[ 30  -3  -2   2  10  -3   4  27  -5 -12   9  -1  -5] = j_187
[ -5  -6  15   1  24  -3   4  27  -4 -12  20 -27  10] = j_299
[ -5 -30  -7  -1  30  -2   4  27  23  -2  -7  -9  -6] = j_976
[ -5  15  -6  10  27   1  24  -4 -27  -3   4 -12  21] = j_100
order: [  1  21  24 -12   4  15  -4  -3  27 -27  -6  -5  10] -> j_100
rest: [ -3   4  27  -4 -12] -> [ 20 -27  10]
rest: [-30  -7  -1] -> [30 -2  4 27 23 -2 -7 -9 -6]

[  1 -12 -16  13   6 -17  -6   3  14  19   3 -11   7 -21   0  14] = j_193
[ -3  -6  -8   8   3  -9 -12   1   0  16 -38 -16 -21  -8   0  -4] = j_976
[-31  20  29 -34  21   5  18 -39 -49  -7  -3   4  14  21 -26 -43] = j_578
[ 12  -7  14  11 -11   2  18  20  -3   9  25  15  23  32  16  10] = j_240
[  0   9  15 -15   0  12   9  -6  -3   9  25  14  23  11   9   0] = j_417
[ -1   6  -1  18   6 -12  -2   8   4  34 -15   4  -2  -2  -3   1] = j_187
[ 11   3   7   0  -9   9  10  12   7 -13  10  10   3  14  11   1] = j_299
order: [ 10  16  32  23  15  25   9  -3  20  18   2 -11  11  14  -7  12] -> j_240
all j_417: [9] -> 1 6 9 14
rest: [-3  9 25 14 23] -> [11  9  0]
rest: [ 16 -38] -> [-16 -21  -8   0  -4]

[ 16  28  16   5 -46 -18 -37 -21 -15] -> j_882
[29 16 10 20 15  8  0 -7  6] -> j_729
[15 15  8 15  8 20 -4  8  2] -> j_299
[-32 -11  18  -8   0 -12   5   2  -5] -> j_578
[16 20  0 21 15  8 15 -7 10] -> j_193
[ 0 17 29  6 15 10  8 20 -7] -> j_890
[-12  28   2   5 -45  25 -21  29  18] -> j_417
rest: [ 28   2   5 -45] -> [ 25 -21  29  18]
all j_299: [15] -> 0 1 3
order: [-7  0  8 10 15 15 16 20 21] -> j_193
order: [-7 10 16  8  6 15  0 20 29] -> j_729
rest: [20 15  8] -> [ 0 -7  6]
order: [ -5   2   5 -12   0  -8  18 -11 -32] -> j_578

[ 51 -52  11  49 -41   8  35  24  52 -49  23  44  -1 -23  13 -29 -48 -49
   5  41  20 -34  33  20 -20  21  32  49 -28 -36  41  -7  24  19  -6  -5
  -9 -30   3   2 -47  18 -13   8 -25  30  36  53] -> j_549
[ 33   2  35 -25  53 -35  12   8  51  25 -51  39 -31 -51  15  34 -17 -11
  38  15   6  20  29  52  40 -49   3 -43  11 -18  41  26  18 -37 -40 -49
  39 -41   9   5 -47  16 -54   7  -3  50 -50 -37] -> j_417
[ 32   6   6 -36  44  23  36  18  41  19  38  37 -16  27  17  53 -24 -36
  -5  47 -13  -1 -27 -48  51 -50 -34  22 -51  -8 -12  36 -48  46  15 -36
  -5  -2  21 -43  40 -25  17  11 -49  15  -1   0] -> j_240
[-24  52   8 -44 -20 -12 -13  31 -52 -27  27  20 -45 -38 -48 -29 -16 -22
   2  14  16  14 -31 -41   3   5 -25 -19 -49  10 -48  48 -39 -21  23  43
  17   0  42  30  42  30  21 -15 -31 -17 -30 -33] -> j_100
[-24 -25 -52 -35  -8  16  35  -7  -9  -7   7  36 -37  23  22  54 -10  -6
  23 -15 -34  19  50   0 -11  36  41  13  -1  11 -37 -38  22  51  28 -13
  24 -25  32  35 -51  34  19 -37  26  54  -5 -52] -> j_890
[ 11 -15  22  36  -6 -51  36  -9  23   7 -52 -24  34  19  -8 -11  24 -38
 -37  -7  14 -52  26  54 -25  35  19  54 -37  41 -34 -37  -1  -7  28  52
 -25 -35  50 -13   0  35 -10  -5  22  16  23  32] -> j_976
[-15 -25 -15  50 -24  24  54 -52  32 -34  -6   0  35  -7 -37  -7 -37  26
  41  -1  -8  23  36  22 -52  16  -9 -37 -11  11  51  28  22  19 -10  35
  23 -15  19 -25  54 -15  34   7 -38 -51 -35 -13] -> j_187
rest: [17 53] -> [-24 -36  -5  47 -13  -1 -27 -48  51 -50 -34  22 -51  -8 -12  36 -48  46
  15 -36  -5  -2  21 -43  40 -25  17  11 -49  15  -1   0]
order: [-52 -52 -51 -38 -37 -37 -37 -35 -34 -25 -25 -24 -15 -13 -11 -10  -9  -8
  -7  -7  -6  -5  -1   0   7  11  14  16  19  19  22  22  23  23  24  26
  28  32  34  35  35  36  36  41  50  52  54  54] -> j_976
order: [-52 -52 -51 -38 -37 -37 -37 -35 -34 -25 -25 -24 -15 -15 -15 -15 -13 -11
 -10  -9  -8  -7  -7  -6  -1   0   7  11  16  19  19  22  22  23  23  24
  26  28  32  34  35  35  36  41  50  51  54  54] -> j_187
all j_187: [-15] -> 0 2 37 41

[ -4 -12 -19  -7 -28  29   3  -1] -> j_549
[  2  17 -13  -8 -18  15   3   6] -> j_193
[ 9 36  2 -7 12  0  3  4] -> j_890
[-19  16   7  16   2 -25  32  10] -> j_299
[ 14   5 -22 -22   2  33   5  -9] -> j_187
[-9 -3 26  2 12 18  0  9] -> j_976
[  2  16 -25   9 -19  32   7  16] -> j_882
[-28  -4 -19  29  -1   3 -11  -7] -> j_417
rest: [ 2 16] -> [-25   9 -19  32   7  16]
order: [ 16   2  16 -25   9 -19  32   7] -> j_882
order: [-28  29   3  -1  -4 -12 -19  -7] -> j_549

[-15   3  12  22  -3  27  32  35   3   5 -15  13] = j_417
[-1  8 42  4 14  7  1 -4  9 11 -6 -4] = j_100
[-1  7 -1  1 -4 -2 42  8  1  1 -1 13] = j_578
[ 12  -5  12 -11  -9  -6 -13 -18   9  -1   0  -2] = j_729
order: [-6 -4 -4 -1  1  4  7  8  9 11 14 42] -> j_100
all j_100: [-4] -> 7 11
order: [-4 -2 -1 -1 -1  1  1  1  7  8 13 42] -> j_578
all j_578: [1] -> 3 8 9
all j_578: [-2] -> 5
order: [-4 -6 11  9 -4  1  7 14  4 42  8 -1] -> j_100

[ -6  10  14  39   1  -1 -22 -19  -2   3 -25] -> j_729
[ 16   9   8 -10 -19 -17 -10  -2  15   4  -4] -> j_187
[ 33   6  24 -15  39   5 -19 -22  38  48  31] -> j_549
[  9   3  36  21   4 -24  21  17  13   2 -16] -> j_100
[-14  24  31  39  33   6  48  38 -22   5 -19] -> j_299
[-19  -2  39  14  -6 -25   1   2 -22  -1  10] -> j_578
[-11  10   5  21  26  16  33  20 -26  -8 -18] -> j_193
[-10 -14   9   9 -10 -14 -16 -10  23 -10  -1] -> j_976
[ -4  15   1  23  27   4  39   7 -25   5  14] -> j_882
[  4 -12  -8 -26 -25  -5 -36 -12  25   8  23] -> j_890
rest: [ 24 -15  39   5 -19] -> [-22  38  48  31]
order: [ 38  48  31  33   6  24 -15  39   5 -19 -22] -> j_549
rest: [-22   5] -> [-19]
rest: [ 3 36] -> [ 21   4 -24  21  17  13   2 -16]
all j_976: [-10] -> 0 4 7 9
order: [ 10 -19  -2  39  14  -6 -25   1   2 -22  -1] -> j_578
order: [ 48  24   6  38  33 -14 -22 -19   5  39  31] -> j_299

[ -6  -2  22  -3 -18   1   9 -12  37   3 -13   7  12  10  -2  24   4  25
 -20 -22   6  21   6   2  25  24  -4 -13 -20  11   0  -6   0 -11  -6 -22
 -15 -12 -33  32  27  22  18  -3 -21   6   2   9] : j_100
[-12   3   8  -8 -16   3   1  -7  26   5 -12  -2  12   7 -10  27  11  29
 -13 -19  16  13   9   7  20  20   0  -6 -16  -4  -1  -8 -11 -15 -16 -24
  -4  -5 -33  20  27  13  15 -31 -34  12   9  10] : j_240
[ -1  -6  27  -1 -18  -1  12 -13  40   3 -12  13  12  13   2  21   0  22
 -22 -21   1  24   4  -1  28  26  -5 -16 -21  18  -1  -2   4  -7  -1 -18
 -20 -15 -32  36  26  24  16  -5 -14   3  -2   9] : j_976
[-15   4   4  -8 -15   3  -1  -5  24   7 -12  -5  12   4 -12  28  12  29
 -13 -19  18  12   9   7  17  18   0  -4 -14  -5  -1  -9 -13 -15 -18 -24
  -3  -5 -32  17  25  11  15   1 -36  12  11   8] : j_882
rest: [ 16  -5 -14   3] -> [-2  9]
all j_976: [-32] -> 38

[  6  16 -21   2   2  14  -2  -2   1  10 -14  -2   0] : j_578
[ -1  -4   4  -3   0 -17  11 -17  -1   0   3  -1   0] : j_976
[ -6  11 -15  -9   1  -7   1 -11   0  12   0   6   0] : j_882
[  8 -18  11 -12  -1 -14   0   0  -2  -5   5   2   0] : j_549
[ 14  14 -24   2   2  32 -15  18   1   9 -20  -1  -1] : j_299
[ -5   5 -14 -16   1  -8  -5  -4   0  13   3  10   0] : j_417
[ 29  -3   8  29   1  19  14  -4   0 -15 -25 -24   1] : j_187
[ -5 -34  30 -24  -3 -18  11 -17  -1  -9  26   9   0] : j_729
[ 14   6  10   2 -14  -2  -2  16   2   0 -21  -1   1] : j_890
order: [ 26   9   0  -5 -34  30 -24  -3 -18  11 -17  -1  -9] -> j_729
rest: [-17  11 -17  -1] -> [ 0  3 -1  0]
order: [  0   6  16 -21   2   2  14  -2  -2   1  10 -14  -2] -> j_578
order: [  6   0   2  -2 -14  10  -2  16   2 -21  -2   1  14] -> j_578

[ 11  29  25 -25  21  24  15  11 -14   8   0  -4   3 -15   6  12 -18 -13
 -15  -1  14  18   7 -19  21   0   9  11  18  -9  22  28  30   7  12  18
  11] -> j_578
[  9  10  -6  16  19 -31 -18 -14 -12  -9   4 -18   6   2  23 -11  -1   3
  12  -8  22  -2  22 -42 -20 -10  11  -5  33  -8  16  -7 -14  13  -5  19
   6] -> j_299
[ -6  21  -7   3   3 -19  -2 -14 -15  -9   9  -9  11   9  23  -5 -11  -1
  24  -9  23  -2  17 -42 -20   4 -17 -10  33 -14  -2  -5 -12  23  -2  13
 -12] -> j_729
[ -6  -2  -5   9  -9  -2 -14   3 -10  21   4  11 -15 -20  -9  -2  33 -11
  -2 -12  23  -1   3  17  -5   9  -7  13 -12 -14 -17  -9  24  23 -20 -42
  23] -> j_100
[  5  19  16  -3   3 -26  -3   4 -15  29  -9 -10  14  20  -3 -33  -1 -31
  24 -17   8  -9  39  -9 -10  -1  -4 -12   4 -14   2  -1  25  -1  15  -5
   8] -> j_890
[ 11 -18  -3  21  21 -14 -24   4  10  -5  -5 -18 -10 -16  13  -5  16  12
 -15   7  -4   1   0  15   4 -13  -5  11  -5  11  22  -2 -10 -10  -6  17
  11] -> j_976
[  8 -18 -10  21   2 -31 -24 -13  10 -15   2 -16  -8   3  19 -10  16  19
  -1   2  -4 -11   3  -3 -20 -13  19  -4   4  10   6  -7 -19  -6 -12  10
   6] -> j_240
[  1  21  25 -29   4  25  22  11  -7  25  -9   9   8   0 -12  -4 -12 -27
  -5  -5  -4  10  10  15  21   8  -6   2  -6 -10   2  26  30  -6  15  -9
   7] -> j_882
[ -9  -2  21  -7 -14  -2 -14  23   3  -9 -12  -1   9   3  -2  23  17  -9
 -17 -10  -5  23  -2   9 -42  24 -12  11 -15  -6 -11 -20  13  -5   3 -20
  33] -> j_193
[ 20  11 -15   6  28  18  11  29  24  29  12 -15  21  30 -18  -1  15 -25
  11  25  -9  14   3   7  12  -8   0  22  11   7   0 -19   9  18 -13  18
  -4] -> j_549
[ 13  22 -42 -12   3   9  16  12  -8 -14 -20  11   7  33 -11  19  -1   4
  22 -10 -14 -31 -18 -18  -2  -8  -6   2  -7  -9  -5  19  10  16  -5   6
  23] -> j_187
[ -7  29  19 -29   6  25  22   6 -13   3   5   9   6  -8  -5  21 -20 -11
   1   0  15  17  -6 -18  19  11 -18   6  12 -11   0  28  26  24  -7   4
  -9] -> j_417
order: [  9 -42  24 -12  11 -15  -6 -11 -20  13  -5   3 -20  33  -9  -2  21  -7
 -14  -2 -14  23   3  -9 -12  -1   9   3  -2  23  17  -9 -17 -10  -5  23
  -2] -> j_193
order: [  3  -2  11  -7  -2  -6  -9 -11   9  24   9  -9  13  -1 -12  21  -9 -42
  33  -5 -15 -14 -12  -2   4  17  23   3 -20  23  -5 -14 -17  -2  23 -10
 -19] -> j_729
all j_976: [11] -> 0 27 29 36
rest: [16 -5] -> [ 6 23]
order: [ 13 -17 -14 -14  -2   9  -9  -1  -9  -2  17  21  11   4  33  -2 -10  -6
 -15 -20   9  -5  -5  -7  -2  23  -9   3   3 -42 -20 -12 -12  24  23 -11
  23] -> j_100
order: [  6   9  10  -6  16  19 -31 -18 -14 -12  -9   4 -18   6   2  23 -11  -1
   3  12  -8  22  -2  22 -42 -20 -10  11  -5  33  -8  16  -7 -14  13  -5
  19] -> j_299
rest: [-6  2 -7] -> [-9 -5 19 10 16 -5  6 23]

[ 33 -23 -49  -5] = j_976
[-45  12   4   3] = j_890
[-47  -1 -49  49] = j_578
[ 44 -36 -48   3] = j_882
[ 20  45 -52 -18] = j_729
[-26 -23 -48  -5] = j_549
[17  7  7 34] = j_417
[  0  11 -13 -38] = j_299
order: [ 49 -49  -1 -47] -> j_578
rest: [-23 -49] -> [-5]
rest: [ 44 -36 -48] -> [3]

[  9   0  -9 -24 -18  19  -1] : j_890
[  9   0  -9 -24 -18  19 -11] : j_299
[ -9  19   0 -23  -1 -18   9] : j_240
[  9   1   1  -2  -9 -23 -18] : j_729
[ 10  10  -2  10 -26  -4   3] : j_882
order: [  3  -4 -26  10  -2  10  10] -> j_882
order: [-23 -18  -9  -1   0   9  19] -> j_240
all j_882: [10] -> 0 1 3
order: [-24 -18  -9  -1   0   9  19] -> j_890

[  5 -13   2  -6  -6 -13   0 -13  -3  -6 -13  -6 -14 -13] : j_549
[ -1  -2  -4 -11 -14 -10  -3  -2  -3  17  -5 -13   1   9] : j_882
[-2 -2 -3 13  4 16 -1  0 -5 17  1 -4 19 12] : j_976
[  4  -3  -5 -11  -8  11  -2   3   3  21  -3   0  39   4] : j_240
[  2  -6  -6 -13 -12  -6   0   1  -3   5 -14 -13  -6  -6] : j_890
all j_549: [-6] -> 3 4 9 11
order: [-14 -13 -13 -13 -13 -13  -6  -6  -6  -6  -3   0   2   5] -> j_549
rest: [ -5 -11] -> [-8 11 -2  3  3 21 -3  0 39  4]
all j_549: [-13] -> 1 5 7 10 13

[  0   7  15  27 -17 -21  -2   9  -6  19  -5  -1 -18  26   5  27   9 -26
 -29   6]  j_417
[  4  -1  11  22 -16 -21  -3   0   5  23 -18  -4 -15  19   8  27   6 -22
 -31   7]  j_578
[ -4  -3 -15 -20  11  23  23   9   5  -9  32   0 -11   3  27 -18  27 -24
  12   0]  j_240
[  8   4  18  35 -13 -26 -13   0   3  33  -2  27 -13  26   0  33  16 -32
 -36   8]  j_729
[  2  15  37  29 -12 -23  -1  -5 -11  20  -2  -7 -18  47   6  25  10 -18
 -43  14]  j_187
[-13  33 -13  18 -26   3  26 -32  -2  16  33   8   7  27 -13   0   0 -36
  35   4]  j_193
[  0   9  23  27 -11 -24  -3  12  -4  23  -9   0 -15  32   3  27  11 -17
 -20   5]  j_890
[ 21  10  33  28  -7 -19  -3  17  -4  24 -22  -4 -13  25  -8  36   8   3
 -14  12]  j_549
[ -5  11  25  24 -13 -19  -1  16 -13  24  -5   2 -21  36  14  35  11 -28
 -16   1]  j_882
[ -1  10  21  23 -16 -23   0  10  -4  20 -14  -2 -19  32   3  27   6 -19
 -13   2]  j_976
[ -2  13  21  26 -16 -27  -2  15  -9  16  -6   5 -16  36  -2  25   9 -19
 -18   1]  j_299
[ -4   4  26  26 -11 -19   7  17 -11  10   0  -6 -24  32  18  29   7 -26
 -23  -1]  j_100
order: [  5 -20 -17  11  27   3  32 -15   0  -9  23  -4  12  -3 -24 -11  27  23
   9   0] -> j_890
order: [  8 -36 -32  16  33   0  26 -13  27  -2  33   3   0 -13 -26 -13  35  18
   4   8] -> j_729

[-11  -3   2 -17 -17   6 -37 -30   1   6   6  -5   6   6  -6 -17 -18  -7
 -25 -12 -21   0 -15   3] : j_890
[-11  -3   2 -18 -18  -3 -37 -38   1   5  -1  -5 -12   6  -6 -17 -18  -7
 -25 -12 -21   3 -10   3] : j_193
[-17 -18   1   6   2 -37   6 -25 -30  -7   1  -3 -21 -17   6   6  -5   3
  -6   6 -12 -17 -11 -15] : j_187
[ -7   1   2   0  -7  -8   1 -13   9  -1   1 -15   5   6  -6 -17 -18  -7
 -25  -8 -21   0 -15   3] : j_976
all j_890: [6] -> 5 9 10 12 13
rest: [-17 -11] -> [-15]
rest: [-18  -3 -37] -> [-38   1   5  -1  -5 -12   6  -6 -17 -18  -7 -25 -12 -21   3 -10   3]
all j_187: [-11] -> 22
order: [-37 -30 -25 -21 -18 -17 -17 -17 -15 -12 -11  -7  -6  -5  -3   0   1   2
   3   6   6   6   6   6] -> j_890
rest: [-17   6 -37 -30   1] -> [  6   6  -5   6   6  -6 -17 -18  -7 -25 -12 -21   0 -15   3]
rest: [ -3   2 -17] -> [-17   6 -37 -30   1   6   6  -5   6   6  -6 -17 -18  -7 -25 -12 -21   0
 -15   3]

[ 1  0 -1  0  3 -1  0 -1  0 -2  0 -1 -1  4 -4  3] : j_240
[-4  2  6 -3  6 -6 -1 -8  0 -2  3  8  2 -2 10 -7] : j_882
[ -8 -11  -3   0   2   0   3   1   5   3   3   3   2   0  -5   2] : j_976
[-20 -46  10   0  18  30 -20  -6  26 -14  25   4 -46  -5 -33   1] : j_193
[  3  -5   2   0   2   5   3   2   0  -3   0   1  -8   2 -11   3] : j_729
[ -2   5  -5   0   0   1   0   4 -13 -11   4   3   1  -6   3  -7] : j_890
[-2 -6  6  0 -7  6 -1  2  8 10 -2  2 -3 -7  3 -4] : j_578
[-3 -1 -1  0 -3  5  0  4 -6 -6  4  4 -3 -8  2 -8] : j_549
[-7  5 -7  0  2 -5 -8 -3 -4 -4  5 -1  8 -4 14 -7] : j_187
order: [  3 -11   2  -8   1   0  -3   0   2   3   5   2   0   2  -5   3] -> j_729
order: [-4 -2 -6  6  0 -7  6 -1  2  8 10 -2  2 -3 -7  3] -> j_578
order: [  0  18  30 -20  -6  26 -14  25   4 -46  -5 -33   1 -20 -46  10] -> j_193

[ -4 -31 -12   3 -19 -16  12 -14  10  19   6 -12  16 -11] = j_890
[ 10   4 -10   2  -8  27  -5  33  14   9   5  -8 -42  -4] = j_976
[ 24   0 -15  18   7  12  40   4   8  11  -2 -23   6 -18] = j_882
[ 18  -6 -10  -2  -5  -4   9  -8   5  -4  -9 -14  -3   0] = j_100
[-13 -22  -2  -2   3 -11   9 -22   6 -10 -12  11 -13  -2] = j_187
[ 11 -29  14 -10 -24 -22 -18 -17  -2  -3 -44 -14 -29   4] = j_729
[ 24   7  11  18   7  12  40   4   8  11   8   8   6 -18] = j_299
[  1 -14   5  -7 -24 -26   1 -14 -12 -14   4 -12   5  -4] = j_240
[-24 -12  -4   4 -26 -14   4   1  -7 -14   5 -12   1 -14] = j_417
all j_299: [7] -> 1 4
all j_417: [-14] -> 5 9 13
order: [  0  18  -6 -10  -2  -5  -4   9  -8   5  -4  -9 -14  -3] -> j_100
rest: [  6 -12] -> [ 16 -11]
order: [-14   1 -12   5 -14  -7   1   4 -14 -26   4  -4 -12 -24] -> j_417

[-30  36 -18 -45 -46 -25  20  16 -42 -26  20  -1 -27   9  36  23] -> j_299
[-45 -27  20  -1   9  23 -30 -25  37  20 -42 -17  36  16 -46 -26] -> j_578
[-25 -26 -30  20 -42 -18  16 -45  20  36 -27  37   9  23  -1 -46] -> j_890
order: [-46 -45 -42 -30 -27 -26 -25 -17  -1   9  16  20  20  23  36  37] -> j_578
order: [-46  -1  23   9  37 -27  36  20 -45  16 -18 -42  20 -30 -26 -25] -> j_890

